The same turns and mirrors carry the whole set onto itself and the rows of a family onto each other. Which other rows belong to the same family as each row named below? List them in the order they appear above.
These 18 rows form 6 families of 3 rows each.
Tabo: [ -0.4  -2.1   9.5 -39.5  21.1  -3.4 -30.7   2.5  16.5  20.0  -4.7   9.9
 -28.9  20.2  -3.3  17.2   9.3  -1.9 -10.5 -19.4   4.0  -1.4]
peva: [  9.6 -13.0 -19.9 -13.1   1.6  -0.6  -4.7  10.6  14.8 -24.9  -9.2  -0.6
  -1.2 -15.3  23.7   2.1   2.1  -2.0  -2.7  -1.8  13.7 -11.0]
kupes: [ -2.0 -14.0 -26.2  -9.9  -1.5  13.2  -5.3  10.8  10.2 -25.8 -14.5   7.6
  -8.8   1.3  38.1 -12.0   3.7  -7.3  -3.8 -16.1   3.6 -11.9]
bug: [ 10.1 -14.8 -25.4 -13.5  -7.1   2.1 -24.3  -2.7   9.3 -20.8   1.6  10.6
  -6.0  -2.5  23.0 -13.6   7.7   0.9   6.9 -13.3 -12.0 -27.7]
kugo: [ -7.9  -5.6  -2.7 -37.6  14.0   6.6 -33.2   4.4   6.3  14.1 -23.1  20.2
 -29.9  32.0   4.0  14.6  -1.7  -2.0  -5.6 -31.2  -6.4   1.7]
voga: [  7.8 -20.2 -30.8  -8.8  -6.7   6.3  -8.2  -1.5  17.0 -15.3  -8.1   4.0
   6.9   0.7  30.4  -6.7   6.9   2.0   1.1 -22.0  11.0 -18.5]
zef: [ -7.6  21.7  -8.4 -10.4  16.5  -1.5 -13.0 -10.4 -19.4   1.4   4.0   5.3
  18.1   9.5   9.8 -33.1 -19.9  18.9  -9.4  -9.0 -13.2   1.1]
fani: [  6.7  -1.7   4.9 -30.9   8.0  -2.1 -28.8   2.9  12.6  32.2  -8.7  10.4
 -18.9  20.4   4.5  21.6  12.8  -5.6   9.3 -29.0  -5.8   6.3]
rogu: [  0.0  -1.9  -5.2 -31.4  10.5   0.5 -30.0  -6.5  17.6  26.5 -10.1  16.6
 -19.8  32.9  -0.6  14.4   3.1   9.7  -0.3 -42.1  -3.5  -0.8]
zaf: [ -3.6   2.5   0.0 -31.2  13.1   2.9 -46.9  -2.9  -0.2  22.9  -1.6  15.7
 -20.1  22.4  -8.8   6.4  -3.1   8.2   3.3 -28.6 -20.8  -8.8]
gafe: [ -7.7  30.2   2.8 -14.3  24.7  -2.6   3.0   6.1 -10.9   9.7   7.3  -0.2
   2.2   0.8  11.7 -18.8 -17.2  14.9 -17.0 -12.6   7.3  20.4]
zito: [ -9.4  26.4 -10.5 -12.7  11.0  -0.9  -1.0  -8.4 -12.8  14.1   0.7   6.4
  19.1  16.8  14.6 -24.6 -21.1  21.5  -9.1 -26.3  10.3  15.4]
moda: [ -5.4  25.5   3.4 -15.3  14.2  -3.7  -2.6  -2.8 -18.3  21.3  -3.6  -2.5
  20.6  10.8  13.4 -13.3 -12.3   8.5  -3.0 -10.9   5.2  25.2]
fodu: [ -3.1 -26.3 -16.7  -6.5  -0.1  12.5 -12.9  21.2  11.0  -7.8  10.5  -0.5
   1.1   1.9  29.9  -6.7   6.0  -4.9  -6.5   2.7  -6.0 -18.0]
rutuk: [-11.3  19.4   1.4 -22.6   2.5  -5.2  -7.1  11.8 -21.5   8.0  13.8  13.4
  11.0  20.8  14.7 -20.7 -20.8  12.0 -10.8  10.2   1.6  11.5]
Gamaf: [ -2.6  -8.6   2.6 -24.7  11.3  -5.3 -27.3  13.8  15.3  17.2  -4.9  17.5
 -22.4  29.4  -1.6  18.8  -5.6   5.5  -2.7  -8.4 -29.4   9.0]
zotep: [-19.1  22.9  -4.1 -19.2  17.4   5.1  -3.7  -1.4 -21.1   6.1  -7.5  11.8
   5.7  19.8  20.0 -28.4 -19.5   8.3 -18.9 -16.8   4.5  18.8]
topo: [ 11.8 -14.1 -18.2 -10.0  -4.8  -2.2  -3.1   1.4  13.3 -11.7  -6.9  -2.2
   9.9  -3.2  37.6  -5.3  17.3  -9.1   6.4  -6.1   7.4  -9.0]

Which other rows belong to the same family as moda? fani, topo
Which other rows belong to the same family as kugo? kupes, zotep
Which other rows belong to the same family as zef? bug, zaf
Which other rows belong to the same family as fodu? rutuk, Gamaf

